rotation steps, each row followed by its count of steps:
The counts run from 0 to 107.
[ 23   7  21 -20 -29 -16  -5   6  40 -28   1  19  17  -3 -18 -10 -16 -15
   1  11  43  25  10 -10   9 -17   1 -29  12  11  33 -16  11  15  20 -19
  -7  -9 -24 -13 -24  -4  -4   5 -39  13  -6 -14  15 -31  18 -13  -2 -10] : 38
[ -6 -32   5 -27   9   1 -32  23  23   6 -10  13 -11   6  -5  20 -21  -4
  17  11  29   5  15 -16   5 -13   4  16  -3 -14  22 -22   0  25  14 -13
  12  -9 -35 -18 -18 -12  11 -18   1   5 -14   1  36 -10  17 -26 -41 -27] : 107
[-30  -7 -10   9   6 -17   9  -8  10  13   4   3   9 -16 -22  -5  -6  21
 -19 -36  -3   3 -10 -25  34  38   6 -21  45  25  -6 -16  14 -29   9   5
  -8  10 -28   8  -7 -11  19  17 -19  27  23  18  13 -23  15  -6   0 -12] : 34
[-31 -13 -18 -30   9   6 -44  27  18  22  11  27  -9   7  19  26 -23 -18
   7 -13  15  -7   6 -18  -8  17 -17   2   7 -10  25 -34  -1  18  -1  -4
 -10  13 -44 -17   1 -25  13 -12  -8 -21 -22  -6  18   9   2 -21  -6 -16] : 40
[ 23  -6  19 -21   5   5 -19  25  38 -37  21  16 -14  10  -9   1 -24  12
   4  16  50   8  -2  -6 -13 -24 -10   1   1   1  31 -21   5  14   6  -6
  19  -9  -9 -16 -18  -6  -4   0 -20 -12 -28 -11  22  -9  31  10 -26 -14] : 72
[ 22  -4  26 -23  -4   1  -8  16   4 -38  34  17 -13   8   9 -13 -29   7
   9  -5  52 -21 -25   0 -33   0 -10 -15   5  15  36 -13   3   2  -3 -14
   7  34  -6 -23  -7   0   7   4 -14 -16 -23  18  16 -10  -5  25  -4 -11] : 71
[-12 -20  19  -5   9 -11  13  16 -24 -18   5  -8 -16   9   3  -7 -23  32
   5 -29  40 -12 -24 -40   1   3  14 -24   4  18  -5 -10  32 -48 -14  -3
 -13  15  10   9  -9   1   9   2   2 -14  -4  25   4  20  23  17  -2 -36] : 10
[ 14   6  22  -1 -11  -4  12  -1   3 -29  20  16  -4  -5  -9 -23 -26  10
   9  -1  49  -8 -28  -5 -10  14   7 -38  19  28  33  -1   1  -8 -10 -11
   5  33   2 -14 -11   7  20  14 -15   5  -5  32  18 -38  -9  32  -5  -8] : 79
[ 12   0  38 -28 -31 -21  11  20   7 -13   8  20  11   6  11  -9 -28 -16
  17  -5  42   4 -14 -24  -4 -14   7 -53   5  19  27   2  12  -4   9 -27
 -21  11  -1 -18 -19   5  13   0  -9 -17 -17   1   4 -22  -5  10   9 -19] : 105
[-50   4 -31  -2  12  -2   2   4 -10  29  -2  16  18  -9  10   4 -16   7
  15 -37   1   4 -10 -40  14  42  10 -20  40  28   1  -3   5 -16  -8  -4
 -15   9 -11 -14   4 -13  39   0  -8  -3   3   6  11 -12 -11   2   3 -18] : 101
[ -6   4  21 -17 -14 -11   5  -3   1   9  24   2  -2  -8   4  -1 -15   7
 -24 -31  10 -14 -38 -13  -3  34  -8 -52  28  30  -7 -18  23 -38   4   2
 -21  29 -27   8  -9   5  11  17  -9  -1   7  30   6  -4   6  16  14  -5] : 52
[-32   7 -17 -22  10   9 -22  36  19   8   3  27   9  12  18  14 -25  -6
  21  -8  23  30   6 -37  -2  -9  -3  -7  16   9   6  -9   9  14   0 -10
  -5 -26  -4 -19  -2 -19  19 -20  -8 -41 -29 -36   4  10  20   1 -14 -27] : 6
[-25  -4 -21 -25  30  16 -22   5  25   5   6  -2  -1  -1   2  15  -5  11
 -18 -30  10   0   0 -16   0  14 -10  25  27   8 -22 -22  21 -17  16   6
  -9 -25 -37  13   3 -22   2  -4 -34   9   4 -11  29  24  45 -22 -18 -10] : 50
[ -5 -17  -4 -23  -7   8 -21   7 -11  -8 -17  27  -3   6   8   3 -22 -12
  40  12  52  -1   7 -14 -12  -4  13 -10  -7  -8  49  -9  -6  23  -8 -25
   4  15  -4 -27  -4  -5  28 -13  -8  -2 -17  13  30 -23 -13  -7 -20 -32] : 13
[  5 -11  22 -25 -36 -13  -9   6  -6   1 -18  26  -5   5   2   7 -24 -28
  26  13  46   8  -3 -24  -1  -1  15 -50   3   4  36 -12   0  14  -3 -21
 -11  22 -12 -19 -15   5  19 -10   4 -16 -15  19  12 -35 -14   0  -4 -33] : 21
[-34 -16   2 -21  29  -1  -4   2  16  36   5   4  10  -8  -7  13 -17  15
 -10 -26 -11  -8 -21 -28  10  28  -2   3  38  22 -17  -2   0 -16  21  -7
   1  -6 -36  -6 -16  -3  28  -7  11  32  11  20  39 -17   3  -5 -31 -12] : 8
[ 30  -3  12  -5 -20   1  -4  -3  17 -48 -17   6  -3  -2 -20 -13  -8  -2
   2   6  63  16   7  -6  -2 -20   8 -17   4   1  27 -19  19  -1   2 -11
  -3 -11 -11   2  -5  -1  -8   7 -51  11  -4   3  24 -13  39 -13 -13 -18] : 46
[-33  -2 -44 -21  33  32 -32 -10   8  13  -6   8  -5  -6   3  11  -8   7
   0 -25  14  -2  -1  -7 -11  31  -6  30  25  -2   7 -20   0   2  -5   2
   3  -8 -37  -2  17 -22  22 -11 -33  16  -2   3  40   8  20 -20 -20  -6] : 58
[ 21 -10  22 -24 -12  10 -23  20   5 -32  11  12 -30  11  11   7 -21  -8
   8   7  58   3 -21  -9 -31 -11  -5 -22 -12  -5  24 -23  16   0  -7  -6
  -4  18  -8  -5  -8  -5  -9  -6 -17 -33 -29  11  13  11  22  18 -12 -22] : 63
[-48  -5 -18 -32  30  13  -8   9 -12  25  10   8  11   0  19   8 -20  13
   8 -42   5 -28 -18 -22 -14  25  -5   7  24  20  -6   1   6 -19   2 -14
  -8  10 -21 -12   4 -10  41  -6   3  10   1  16  32  11 -10   6  -5 -12] : 93
[ 27 -26  36 -12  -5 -15  -5  -3  13 -21  23  -7 -15  -9 -21  -7 -20  16
 -22 -12  35 -24 -28   5  -9  15  -1 -22   9  13  13 -24  11 -23   7   2
   3  39 -34   5 -17   7   2  14  -7  20   7  46  22 -17   8  11 -15  -9] : 53
[-33 -14  -6 -27  40  10 -12   3  23  31  13   6   2  -9  -2  16 -14  19
 -12 -24  -7 -10 -21 -12  -3  28  -7  16  37  19 -13  -1  -5  -4  13  -2
  16 -14 -34  -6 -11  -7  27  -9   7  24   9  12  39 -13   8   0 -42  -3] : 84
[ 13  -1  36 -26 -40 -23  -2  23  13 -16   1  19   9  10   9  -3 -24 -20
   9  -1  44  16  -3 -25   1 -18   4 -54   4  14  21 -11  27  -2   8 -19
 -22   6  -7  -9 -23  -2  -2   3 -15 -19 -19  -6  -3 -11   8   8  11 -23] : 29
[ -3  16  12  -5 -18   7  24 -19 -24 -16  -4   5   6  -6  10 -12 -16   8
   6 -21  41  -1 -35 -23 -11  18  22 -50  25  31  -6   7  24 -35 -16  -3
 -20  10  12   7   3  14  18   6 -22  -7   0  32   9  -8  18  27   0 -17] : 78
[-38   1 -34 -20  12  29 -31 -10   1  31  -8  24  -9  -7   6  29 -11 -12
   6   0   0  11 -13 -11 -11  40  -4  -7  27   4   3 -20 -11  15  -9   6
   5   5 -34  -6  11 -13  28 -19 -13   0 -13  16  31 -14   4  -7 -29 -14] : 66
[-39  -4 -22  -7  21   5 -24  12  16  33  28  20 -14  -5   4  18 -27  20
  -2 -14  -5   3 -23 -27   1  49 -18  -7  33  17  -7 -17 -11   0  -7  16
  11  15 -29 -15  -3 -16  26 -11  11 -15 -16  13  13 -17  -1  12 -27 -11] : 75
[ -2  15  10 -12   3  16  21 -28   6 -18  -3  -6  22 -10  -6 -17  -3  21
 -12 -24  29  -3 -30  -7  -6  15  11 -19  34  31  -8   7  28 -32   2  -1
  -6 -13  -3  17  -1   9  13   6 -37  29  13  21  30  -8  25   9  -9  -4] : 69
[-40  -1 -40   1  35  22 -26   9  -7   9  15  10 -18   0   5  15 -17  26
   0 -34  11  -8 -17 -23  -8  40 -10   4  32   8  -4 -28  -1 -13 -24  16
   4  15 -11  -4  14 -24  19  -2 -12 -18 -13  11  14  14  18  10 -13 -15] : 67
[ 26 -19  19   5   1 -12  -7  14   4 -45  12  -1 -28   2 -21 -17 -19  25
   1 -14  58 -20  -8  -4  -6   2   7 -12  -5  -1  32 -31  19 -25 -10   3
   4  37  -9   0  -7  -5  -5  18 -30   3  -4  28   6  -3  23   3   0 -18] : 45
[  2 -13   5 -21   0  17 -21   7 -14 -15 -17  21 -13   9   6   3 -22 -12
  35  13  55  -2  -3 -13 -25  -4  15  -8 -11 -10  40  -8  -4  21 -14 -24
  11  16   0 -25   4  -5  21 -18 -10  -9 -26  18  33 -15  -4   2 -27 -28] : 89
[-21 -21 -24  -4  22   5 -26  17  23  -3 -16  21 -10   0 -18  13 -13  12
  19  -1  29  17  26 -30  25  -2   5  23   9 -15  24 -30  -2  18   4   0
  15 -19 -25 -11  -7 -24  12  -9 -14   4  -9 -10  23 -15  31 -27 -32 -32] : 23
